rotation ticks, each row followed by its count of ticks:
The counts run from 0 to 499.
[ 22  28  29  24 -16 -37  -7 -14  20  24 -11 -13 -36 -13   6  15  41  20
 -12 -25   6 -40  39  21  26  -7 -29  -8  17   0 -11 -14 -53] : 347
[  1  14 -13  -8  -6  -2 -36 -25  20 -68  20  32  29  13   9 -17   9   2
 -33   3 -32   8 -39  17   2 -55   7 -19 -15  13 -21 -19   1] : 371
[-33 -28   6 -29  31  -9  10 -23  31  -1   3   8   4 -17 -15  55  12   7
 -38   9  -5 -26 -20   4  17 -58  -3  54  11  -1   7  17 -15] : 93
[ -2  -9 -27   6  17 -12 -39 -25  12 -42   8  12  10 -14 -14   0  -9   0
 -36  16  28  33 -53  -4  22 -30 -27  45  -3  11 -15  28  31] : 175
[-19  31 -27 -26   7 -22 -12 -27  56 -18   1 -26   3  10  -6  -7  10 -19
 -21 -19 -13 -15  11   3   2 -36  25 -62 -15 -34 -12  14  29] : 113
[-30 -19   5 -40  -9  11  11 -36  31  21 -36 -25  10  11 -17 -16 -23 -21
 -67   4   3  -4   2  26  -4 -44  16  -3  39   3  -9  -8 -10] : 99
[ 29  36 -22  15  -3 -30 -48 -42  58   6   1  19   9  20 -20  28   3 -12
 -21 -21  -2 -11   5  10  -3  -3  -2 -41  29 -14 -30 -19   5] : 454
[ -5  16  19  14 -29 -28   7 -40  20  11 -37  -2 -16  19 -43 -30  -5 -59
 -37  17 -31  -1   3  35   4  -7  20  -3   6 -10  14  34  19] : 327
[ 40 -13   3  27 -15  15 -18  -1  15 -66   2   6  -3 -19   9 -16  36  18
 -25  -5 -13   3 -47  -1  50 -43   3  14  -9  -7  -9   8   7] : 367
[-36  14 -21   8 -24 -29  31 -45  34 -37  20 -11  -1  38 -35  -8  24  14
 -18  15  13   2  -1  58 -26  -9  -6 -16  -1   9 -18  11 -14] : 130
[-36 -13 -19 -19   8   9  16 -28  39   7  -8 -14 -14  -9 -15  16  27   4
 -41  19  21  -2  -9  -3  15 -42  40  14  24 -45 -14  40  28] : 208
[ 13  39 -22  -8  13 -32 -21  11  10 -46  25  33   8 -23   9  25  20  24
  -7   8  -8  -2 -48   2  27 -21 -22  26 -13 -45 -29  12 -15] : 271
[-11   8  11  26  23 -10 -55 -21   9 -23  16  39   8 -46  28  31   6   6
 -39   0 -15 -28 -34 -12  12 -39 -10   6 -33  -4 -15  22  19] : 77
[-35 -25  -6 -24  16  -5  18 -29  34   3  -1  -3   6   4 -28  45   5  -7
 -51  26   1 -13 -21  -9  13 -62   3  28  14 -39  -6  19   7] : 95
[  6  43   8   7 -30 -21 -46 -10   3 -23 -41   5 -19  36  -5  -7   2 -17
  -8 -12 -45  17  -5  25 -14 -18   2 -10   6  -3  -5 -62 -25] : 149
[ 17  34   6   4 -22   0 -26  -8   5 -45  -9  19  25  16  -6 -15 -17 -19
 -39  12 -47 -10 -39  25  -6 -25 -16 -32 -13 -38 -19 -26 -13] : 374
[ 13  23 -11  -3 -16 -35  -3 -47  46  10  -9   2   1  21   6 -12 -13 -14
 -36  -9 -11 -39   8  61 -18   2  11 -46 -39  -2 -23   3   1] : 228
[ -6  28  18 -29   0 -12 -13  -6  27  10 -38 -50  -8  -7   7 -13 -13 -13
 -27 -31 -14 -41  21  36 -10 -25 -19 -48 -11 -27  -9 -27 -23] : 4
[-33  33   8 -26  -1 -16   6   6  -8  -4 -32 -46  -3   0 -41 -14 -21 -17
 -38  19  14  14 -14  17  -3 -18 -52  10  33 -40  -8 -18 -32] : 392
[-27   5 -19  13 -23 -34  20 -47  30 -23  26  -8 -10  53 -25  22  37  24
 -27  16  23   3   8  22  -6 -39  -9 -11  11   8 -24 -18 -26] : 242
[-11  37  17  -6  -3 -32   1   8 -18 -22 -15 -12  13 -17 -42 -22 -20 -23
 -37  25   3  12 -25  24   8   1 -68  31  33 -16  -7   4 -34] : 280
[ -6  30  -3 -19   0 -22 -13 -10   8 -23 -15   5  23   3 -41  -6 -34 -15
 -31  22   4  13 -37  48 -18   8 -56  25  31 -16 -16 -12 -30] : 278
[-10  18 -10  18  19 -11 -34  -2   3 -15 -38 -19 -33 -65  16  15  21  24
 -12 -37 -15 -23 -26  23   3  18  13  21 -35 -19   2  25  36] : 414
[ 36  58  11  10 -29  -7 -34  17  -9 -32 -26   4  -2 -21   6 -36  13  -1
 -23 -19 -38  -2 -21  22  18   8 -13 -22  25 -38 -18 -26 -25] : 264
[ -4 -10   5  15  -6   4  -8 -37  37 -32  45  29  10   2  -4   7  26  23
 -31  36  33 -22 -15  20  14 -50 -26  -6  10  -3 -32  27 -14] : 467
[-25   7 -32 -51  14 -17   5 -13  13 -15   7  -2  20   3  13  21 -22  29
 -46   7  21   5 -38  27  -6 -37 -20  26  -8 -19 -41 -28 -32] : 387
[ 23  -8  -6 -11  13 -25 -17 -25  54 -13 -17  -2 -25 -26  13  -7  27  -9
  -2 -32 -18 -25  -7  26  32 -23  31  18 -38  20  18  38  28] : 221
[  1  42  10  10 -30 -38 -25 -17  -9 -25 -43   7 -21  19  -3 -19  -1 -19
  -6 -14 -56   7 -11  54 -21   8   5  13 -20  15   7 -33 -19] : 37
[-26   5 -29   1  29  -6 -30 -11   9  -1 -27 -25 -13 -53  21  46  15  25
 -34 -37  -4 -13 -27 -14   5 -14  18  15 -18 -29 -12   2  40] : 303
[-10  17 -23  23 -36 -11   3 -33  -2 -44 -14  -4 -15  38  -2 -19  16  -3
 -31  19 -21  22 -37  32  -5 -18  34  -6 -43 -23 -20   0  28] : 32
[-41  33   3  -1   1   7 -20 -24  17  21 -40  -7  -8 -25 -23  18  -4  -3
 -30   1  -6 -32  -6  42 -41  19   7 -17  28 -62 -22  15  13] : 310
[ 21  50  31  22 -16 -25 -30 -16  24  16   1   6  -6 -23  -2 -16  18   2
 -26 -11   8 -39  31  25  10   5 -33 -38  41  -6 -27   2 -41] : 458
[ 17 -14   1  27 -25  14   2 -34  30 -43   5   0  34  17 -46 -20  -5  -5
 -59  17   5  -3 -28  33   1 -14 -22 -14  41   5 -17  -4  -6] : 471
[ 27  28 -15  13 -15 -45 -14 -47  45  21 -18  -6   1  32 -22  30  -8 -14
 -26 -27 -18 -21  14  28  -6   5  -3 -32   8   0 -16 -38 -12] : 342
[ -8  33   6   1  10 -49  16   1  31 -22  14 -24 -27 -37  -5  -6  50  23
  13 -29  -6 -42  19  37  20   1 -17 -10 -18  -6   7  36 -21] : 122
[ 24  56  17  21 -34 -25 -33   7 -13 -14 -44 -10 -28  10   0  -5  19 -12
 -10 -18 -45   7  -8  12  13  -3 -10  -4   8 -31  -6 -49 -28] : 151
[  5  24  17 -27   6  -8 -13   1  32  13 -46 -48 -12 -17   3  -8 -12  -6
 -22 -38  -9 -48  16  41  -5  -9 -22 -34  -8 -29  -2 -29 -21] : 5
